One turn moves every row onto another: examples first, then more rows asked
z922: 4,-15,14,-26,3,-9,1,0,8,9,13,-18,-23,-5,26,-15,-7,2
z9: 28,-18,15,13,7,8,-27,28,22,-5,-11,-17,-5,-6,0,5,18,12
z399: 5,-30,14,-10,10,6,-25,10,26,-26,-12,-17,-6,-18,11,19,10,2
z232: 13,-39,0,-14,3,0,17,7,2,-13,8,-23,-16,-13,22,3,5,12
z692: 26,-28,5,-4,4,7,-7,16,0,20,-7,-35,1,1,21,-2,0,3
z165: 6,-17,22,4,-3,24,-4,5,18,-1,-7,-28,15,7,3,-14,7,-10
z439: 15,-30,2,-6,28,7,-16,-8,13,4,1,-12,-5,-12,12,13,-20,22
z405: -6,-22,2,-3,-11,10,-24,19,19,6,4,-11,-2,-20,2,5,-24,14
z255: 18,-49,-1,-3,7,10,-9,10,16,-5,0,-20,5,-20,16,14,7,8
z14: -17,-12,14,4,13,15,-2,16,-6,2,7,-5,-23,7,8,-17,-3,-8
z434: 0,-9,11,-4,-2,-1,-7,-4,27,-10,18,-23,-9,10,2,-10,-1,38
z582: 0,0,14,10,-10,2,-6,11,22,-17,-11,-24,6,-1,-10,-12,1,18
z521: -2,-14,-10,15,27,13,-29,8,17,9,-6,-17,-10,-1,6,-9,5,27
z442: 11,-10,2,-2,-10,18,3,17,17,17,3,-2,-1,9,1,-14,-12,-9
z629: 3,-30,11,-2,13,6,-19,11,26,-27,-16,-14,-7,-15,11,19,18,6
z355: 15,-45,-8,-1,8,12,-9,6,12,-6,-5,-25,4,-15,19,16,12,5
z490: 6,-6,25,-9,6,-8,-18,12,31,-16,8,1,-29,-12,4,-8,11,11
z213: 4,-38,-5,-15,0,0,12,3,0,-12,10,-22,-15,-10,24,8,3,6
z59: 16,-22,22,-7,31,24,-21,3,8,-12,-7,-16,-15,5,9,19,-7,-1
z401: 6,6,2,-9,14,11,-13,6,33,6,-9,-15,-20,27,10,0,0,20
z446: 10,-8,14,-2,10,20,13,15,23,11,3,-2,-21,29,9,-8,5,7
z718: 13,3,-12,0,-4,10,-19,13,29,11,-12,-14,0,5,-3,-6,-12,12
z903: 4,4,-12,0,-2,6,-21,8,32,13,-6,-8,-1,6,-1,-2,-12,7
z766: 17,-17,-4,1,15,0,11,-1,5,-9,2,-4,-15,-26,1,-6,-15,16
z511: 18,-8,16,0,18,17,6,10,0,-26,-6,-8,-25,-10,-2,1,-2,-7
z229: -6,-13,13,5,12,-7,10,0,8,-1,3,-36,-35,-4,11,4,13,22
z957: 8,-10,20,-10,7,20,7,13,26,10,7,1,-21,26,9,-12,0,8
z97: -15,-15,21,4,33,18,-22,10,17,1,-1,-3,-24,13,11,-8,9,14
z589: -4,-28,16,16,5,10,-21,3,19,10,3,-24,-5,-19,1,12,12,-12
z760: -4,-11,-17,15,7,11,-9,14,-6,10,3,-18,-9,-6,3,-18,-6,5
z958: 0,-19,15,-21,6,-3,1,9,13,-33,-5,-21,-27,-11,16,9,8,6
z109: -13,-2,14,6,7,-4,-18,0,18,-8,-12,-35,-23,-16,2,9,11,-1
z25: -8,-23,15,-16,6,-5,2,7,14,-32,-1,-11,-26,-10,16,11,9,7
z541: 9,-11,0,7,-6,15,5,17,22,17,5,5,-1,8,-2,-10,-6,-5
z131: 3,-39,15,15,10,8,6,2,9,18,18,-26,-16,-7,10,7,14,10
z757: 5,-26,20,-10,4,22,-5,-10,23,6,22,-27,-1,18,15,-12,5,10
z631: 3,-31,19,3,-1,21,17,26,16,6,-2,0,-10,-17,5,-14,-2,11
z254: 3,-6,-1,-18,6,23,-33,8,22,-6,-2,-36,-25,1,14,6,-6,18
z54: 11,2,6,-9,13,13,-15,9,38,4,-8,-11,-20,23,6,-4,0,28
z515: 12,-16,16,-11,16,35,7,14,20,-6,-9,-25,-33,4,17,-12,15,15

z582 -> z439
z14 -> z229
Now these:
z957 -> z958
z355 -> z541
z692 -> z631

One turn moves every row onto another: examples first, then more rows asked
z762: 6,20,-18,-37,-3,0,10,13,-5,-24,-4,1,-1,-24,-2,-14,-16,15,8,8,7,-10,19,5,5,-23,-27,5,4,1,18,-2
z94: 3,-21,-8,-24,21,20,-7,5,-8,-22,-4,-16,-1,-22,7,11,-25,15,-3,-8,-2,17,54,-4,-19,12,2,2,-8,-1,21,-12
z244: -10,17,-16,-19,18,18,6,2,-4,2,-19,0,11,-13,-18,9,-8,-2,12,-6,-10,-4,9,-20,-9,21,4,11,-3,-27,-4,-6
z433: 30,-4,-25,-23,5,12,-6,-15,-16,-19,-17,4,-4,-10,-6,11,-3,5,28,17,-16,-10,28,4,-10,11,-15,11,-1,-22,-26,-7
z693: 8,4,-23,-16,1,-1,3,4,-2,2,-8,-22,8,-23,18,8,-38,4,47,1,-13,-4,8,-24,-19,-13,-18,10,-1,-25,0,-12
z699: -20,2,-18,-25,-4,4,-7,2,-4,3,-8,-19,8,-26,-9,14,-11,-6,15,6,2,-30,-2,-16,-9,12,-10,11,-13,-21,-4,-10
z95: -3,-27,-14,-22,10,5,-2,-1,-8,-23,-1,-21,3,-19,8,9,-24,3,-2,7,-11,-9,58,-15,-30,-14,-9,-8,-6,-5,23,-8
z968: 5,-44,-7,-22,8,3,-9,2,-6,-41,-3,-2,5,-25,4,10,-19,6,8,9,3,-11,2,-18,-16,4,-13,2,-6,-18,33,-12
z261: 24,32,-18,-25,-1,8,9,13,-14,-32,-12,-13,10,-20,2,5,-12,15,6,9,12,-20,28,-13,7,-21,-15,9,9,-17,0,1
z88: 9,-29,-6,-3,24,7,-4,-6,-19,-35,-15,-16,8,-9,11,15,-19,5,23,11,-1,-12,17,-28,-16,7,-13,27,3,-28,13,-4
z793: -4,3,-17,-30,-1,2,-5,18,7,4,5,5,6,-28,-21,7,-3,-3,9,-6,-4,-12,7,-35,-18,12,0,-8,-4,-20,8,-9
z107: 10,-16,-9,-24,3,15,-11,2,-19,-20,-19,-32,16,-15,13,25,-26,14,-5,12,-6,-4,54,-11,-24,2,1,12,-8,-12,16,-18
z932: 29,33,-9,-30,5,10,3,31,-15,-15,-9,-5,-11,-25,3,-6,-19,17,14,4,16,-3,25,-8,0,-1,-16,8,1,-1,12,-5
z241: 12,-6,-23,-25,4,13,4,7,11,-22,8,-8,-1,-36,8,11,-34,4,32,-14,-2,2,3,-17,-6,-6,-4,-22,-1,-36,3,-8
z234: 16,9,-24,-21,3,14,6,7,5,-10,-23,-7,27,-28,10,12,-34,10,20,-11,-14,20,-6,-13,-6,-4,-1,0,-7,-15,7,-21
z962: 26,2,-11,-28,1,6,-4,16,-18,-4,-14,-6,-8,-16,19,0,-24,11,13,-1,-6,-17,57,-15,6,21,-14,27,12,-14,6,-19
z635: 22,-24,-3,-9,24,6,-3,13,-13,-24,-21,4,12,-15,4,6,-17,7,10,4,-8,11,10,-35,-25,14,-4,12,-4,-6,33,-16
z13: 27,-16,-28,-28,-9,2,-13,-7,-8,-23,-8,5,-2,-29,-5,9,-2,-2,14,16,-9,-20,10,7,-9,3,-19,-13,-19,3,-13,-14
z564: 41,-6,-25,-21,2,0,-12,4,-6,-8,-7,18,4,-21,-9,3,6,7,19,5,-17,9,26,-13,-18,9,-12,2,-4,7,-15,-13
z617: 11,-8,-19,-26,4,-1,5,8,-3,-13,-13,9,7,-28,12,-12,-16,4,-10,-13,-13,-7,41,-6,14,4,-16,7,1,20,19,-19
z865: 19,-6,-20,-29,-4,8,7,1,-12,-32,-12,-4,1,-24,13,7,-21,-3,-8,2,-7,-42,48,-10,15,-1,-10,-11,5,-21,8,-12

z932 -> z762
z617 -> z865
Now these:
z433 -> z564
z793 -> z699
z635 -> z968
z94 -> z95
z241 -> z693

One turn moves every row onto another: examples first, then more rows asked
z393: -11,-3,-22,-8,-5,-16,-4,3,4,-9,13,13,17,-19,3,-19,-49
z400: -9,-6,-14,-5,4,-5,-14,14,26,-6,14,20,12,0,-15,-3,-33
z430: -10,-4,-14,-39,3,-3,-4,2,1,-14,11,19,30,3,-16,7,-37
z730: -3,10,-10,-22,-4,-8,-8,-9,-4,-30,-3,3,6,-34,-20,-19,-19
z120: -14,-10,-11,-32,4,-5,-1,-7,-4,5,-5,9,15,-21,34,14,-13
z937: -20,-11,-2,-37,6,1,13,6,7,-2,25,4,12,-11,-4,-1,-16
z696: -10,-15,-4,-6,1,-9,-19,3,2,-10,9,13,21,-17,35,-9,-12
z235: -1,-3,-11,-32,-24,-8,7,-11,-1,-11,-6,29,27,-9,-5,-11,-31
z138: -7,9,-17,-29,18,2,6,7,4,-24,1,8,27,-22,-12,-20,-14
z154: -13,-4,-35,-11,0,4,3,3,2,1,0,7,11,-10,-30,2,-10
z276: 0,0,-2,-11,1,-15,-15,3,0,11,17,24,-14,-26,1,-11,-4
z149: -4,-3,-16,-5,6,5,-4,6,2,-12,4,4,16,-23,25,22,-12
z366: -11,20,-3,-9,-12,4,-4,-6,-13,14,-2,9,20,-10,3,-4,-14
z85: -11,-5,-5,-20,7,-2,-13,16,1,1,-12,19,6,-20,16,26,-35
z810: -6,-9,-8,-21,22,-9,-16,17,15,-16,-1,5,-5,-20,-10,-28,-17
z870: -9,-5,-8,-8,-8,10,-18,3,11,14,-25,10,12,-15,5,15,-22
z643: 7,-18,-20,-10,5,-4,-14,-3,-3,-41,6,19,2,-10,-14,2,-18
z702: -5,-8,-5,-21,2,-21,0,3,4,-19,6,16,12,12,-6,1,11
z835: -1,-10,-3,-27,-13,0,-10,-27,-8,1,4,9,14,-20,3,-14,8
z390: -15,-5,-16,-9,0,-10,-7,4,2,11,15,9,16,-24,-34,-3,-13
z992: 0,-21,-2,-18,-16,-22,-21,2,3,-5,-7,26,0,-4,-4,-21,-34
z747: -17,-1,1,-26,-3,-12,-17,1,1,-3,-6,14,26,-27,35,-1,-11
z98: -7,-28,-11,-8,-3,-23,-14,-9,9,-24,8,9,15,-12,-10,-2,6
z818: 0,-7,-1,-44,6,0,-9,1,5,-15,-19,14,8,-9,-20,-21,-3
z237: -9,-10,-13,-13,2,-2,-17,-3,-3,-13,-21,5,25,-9,21,21,-24
z668: 8,-14,5,-37,-18,-15,-7,-5,3,3,-12,28,9,-21,-2,-17,-29
z938: -12,14,-10,-30,-3,-17,-16,8,2,16,-9,11,5,-26,23,3,-16
z478: -4,1,-21,-26,11,-17,-9,-3,-19,-6,25,17,22,-30,14,-7,-10
z931: -12,-16,-18,-20,8,-11,-19,14,5,16,12,2,19,-2,-16,-15,-5
z626: -19,-31,-13,-4,10,-7,-10,2,-3,-31,6,6,6,-6,-9,0,-10
z817: -5,-12,-2,-27,4,-8,-22,6,1,-26,3,18,14,-44,-14,-25,-20
z174: -16,5,-11,-11,10,-9,-14,7,-13,25,-6,11,8,-17,13,9,-20
z348: 0,-9,-1,-5,0,-28,-12,2,2,-16,4,15,5,-22,10,-21,-39
z281: -11,-10,-18,-38,9,13,-19,16,-15,-8,-8,9,-1,-33,-13,-8,-25
z249: -3,1,-22,-6,2,9,-17,16,-1,-18,-18,24,11,-24,-16,-9,-1
z283: 3,-2,-8,-16,-6,10,-17,4,-13,8,-15,16,23,-11,1,21,0
z476: 2,-3,-9,-44,-7,-15,-14,6,-2,13,-2,20,-6,-12,21,5,-16
z317: 7,0,-20,-35,-6,-13,-15,4,12,-17,-9,20,5,-37,-19,-19,-10
z90: -3,-23,-6,-29,-8,-6,-17,-9,20,-16,-2,10,7,12,-10,-2,-24
z993: -3,-18,-5,-23,5,3,-25,12,-5,10,-2,0,-6,-21,14,17,-19
z420: 4,8,-20,-17,-12,-14,3,-11,-3,-4,-5,14,33,-23,-2,-18,-33
z739: 0,-23,-9,-34,0,15,-5,4,1,-18,12,25,-1,-27,-21,3,-31
z181: -10,-18,-11,-48,0,-18,4,-2,-3,-11,17,15,5,-24,-13,13,-15
z298: 6,-14,-36,-14,-3,11,-18,0,3,-7,2,14,16,-18,-29,-7,-20
z878: -7,-11,-18,-23,2,10,-3,2,5,-39,-9,7,-5,-27,6,-4,-10
z516: -12,-8,4,-1,-3,-5,-12,-4,1,7,-15,18,13,-11,21,6,1
z811: -17,14,6,-10,-9,-7,-18,-5,-5,8,-15,6,13,-17,16,-4,-9
z677: -13,-32,-15,-44,4,-1,-1,14,2,-6,4,28,4,-17,-15,11,-12

z931 -> z937
z643 -> z298
Now these:
z626 -> z154
z993 -> z149
z696 -> z366
z878 -> z249
z835 -> z276
z811 -> z938
z818 -> z810
z817 -> z730
z348 -> z420
z430 -> z90
z393 -> z235
z237 -> z870
z390 -> z181
z174 -> z120

